In the data rows, the value 128 means zero.
Some points, each followed by its number:
111/89/100/158/107/71/145/122/232/100/185/126/96/157/186/43/28/153/162/85/122/105/82/126 0
219/133/105/98/129/89/97/85/141/195/201/131/128/98/123/59/133/145/70/178/155/176/193/115 1
186/148/138/111/127/135/140/75/131/136/163/158/111/101/114/99/162/132/56/125/115/167/99/123 2
157/156/118/170/127/184/183/117/215/141/157/135/142/132/129/93/160/153/156/146/123/192/142/122 3
125/99/175/113/88/76/122/136/74/158/193/130/146/106/48/137/102/205/109/156/145/102/57/141 4
74/123/138/116/136/107/76/161/150/126/61/78/162/164/171/141/72/166/178/130/147/59/119/179 5
129/149/99/165/156/146/117/120/118/168/49/79/122/158/136/127/153/78/163/160/183/114/162/103 6
137/104/117/121/131/119/135/139/66/138/106/117/131/118/75/181/131/113/127/155/138/122/178/106 7
101/165/130/140/141/174/127/160/122/56/149/152/94/120/153/142/119/81/137/92/60/155/157/122 8
108/141/163/89/84/141/98/52/90/115/119/125/112/89/145/149/111/45/87/111/137/157/73/134 9
123/126/94/138/153/127/141/113/187/128/64/113/118/168/141/135/128/96/137/132/171/106/191/121 10
82/145/147/121/112/142/93/119/125/145/192/165/129/89/142/115/139/107/172/146/129/159/154/129 11
105/150/134/114/139/142/110/161/109/86/100/152/121/125/129/134/134/103/104/110/104/113/150/141 12
177/133/137/125/128/136/148/92/107/120/162/163/104/115/115/101/170/140/85/125/102/158/92/117 13
158/99/101/168/126/134/181/90/191/156/93/79/135/169/128/121/99/142/154/134/157/125/105/116 14
111/131/125/123/143/139/110/114/78/102/91/124/107/129/130/141/151/95/117/129/113/109/122/125 15
97/113/177/112/109/113/76/206/77/148/120/119/158/118/147/139/117/180/145/91/113/74/34/154 16
96/143/139/108/139/144/111/148/97/84/98/135/124/130/118/148/113/108/104/112/104/110/134/146 17
107/130/142/99/100/118/109/52/82/118/110/125/106/91/126/144/115/46/91/136/147/152/118/126 18
155/131/140/126/132/139/133/146/75/154/133/102/141/119/75/157/142/130/135/161/127/169/168/123 19
100/119/116/125/99/153/171/131/205/114/135/152/183/97/132/102/122/167/123/87/98/114/114/156 20
255/120/93/118/135/93/104/49/132/204/194/124/114/99/142/52/160/136/74/174/149/192/159/101 21
146/95/142/110/136/95/124/89/126/124/162/105/118/142/142/178/115/142/144/126/116/131/109/125 22
131/83/141/104/150/94/117/95/124/115/156/111/103/159/159/186/128/147/159/123/109/112/109/121 23
New points follow, each followed by the number of its nearest point above.
148/123/116/122/144/130/131/130/72/145/99/111/118/124/88/169/136/98/117/154/143/133/183/100 7
124/131/143/75/131/127/88/117/128/133/180/191/116/108/162/143/161/66/104/116/112/151/170/117 11
179/85/72/180/130/108/220/162/201/145/117/96/124/192/135/110/86/142/161/90/140/132/129/85 14
70/130/151/112/142/101/74/157/158/97/83/84/150/173/188/160/81/164/171/120/121/66/105/182 5
119/135/109/132/148/143/142/130/188/117/73/120/127/168/160/147/124/94/133/111/150/118/182/122 10
94/145/133/123/141/142/125/135/188/111/95/130/127/158/157/149/109/99/148/118/136/124/160/146 10
62/122/165/104/128/105/62/171/138/110/90/97/158/153/166/140/74/177/161/128/119/73/109/191 5
105/130/123/127/154/138/139/109/207/111/73/130/133/170/155/147/115/105/142/126/148/122/173/139 10
80/102/58/181/150/84/147/92/139/90/110/102/88/141/108/82/86/149/163/185/163/62/189/118 10
118/114/130/108/126/115/108/138/63/139/119/99/137/115/79/181/101/101/139/162/136/130/184/121 7
117/118/88/149/153/165/131/65/199/128/94/100/112/165/185/118/123/103/157/145/150/117/168/122 10
72/127/166/134/104/148/100/198/151/141/182/162/165/155/154/154/153/178/169/102/124/98/63/151 16
163/128/179/90/79/181/99/163/65/167/225/161/160/136/106/170/142/122/110/130/92/207/107/127 19
67/78/142/128/132/71/85/195/106/161/155/157/143/134/148/119/171/175/191/111/139/41/54/146 16
184/120/4/237/151/70/247/176/173/141/93/104/102/109/50/11/105/192/140/155/169/107/203/74 14
117/131/107/142/145/146/153/119/200/108/61/117/125/179/151/137/113/97/140/119/145/120/176/130 10
90/141/126/142/117/138/121/82/225/136/150/147/136/125/171/46/120/121/142/120/148/109/98/155 20
74/153/142/106/142/123/78/163/154/119/70/106/168/148/166/132/97/166/165/135/119/96/145/196 5
78/123/115/113/147/108/64/88/184/120/118/131/111/135/199/71/104/139/130/121/146/48/130/158 5
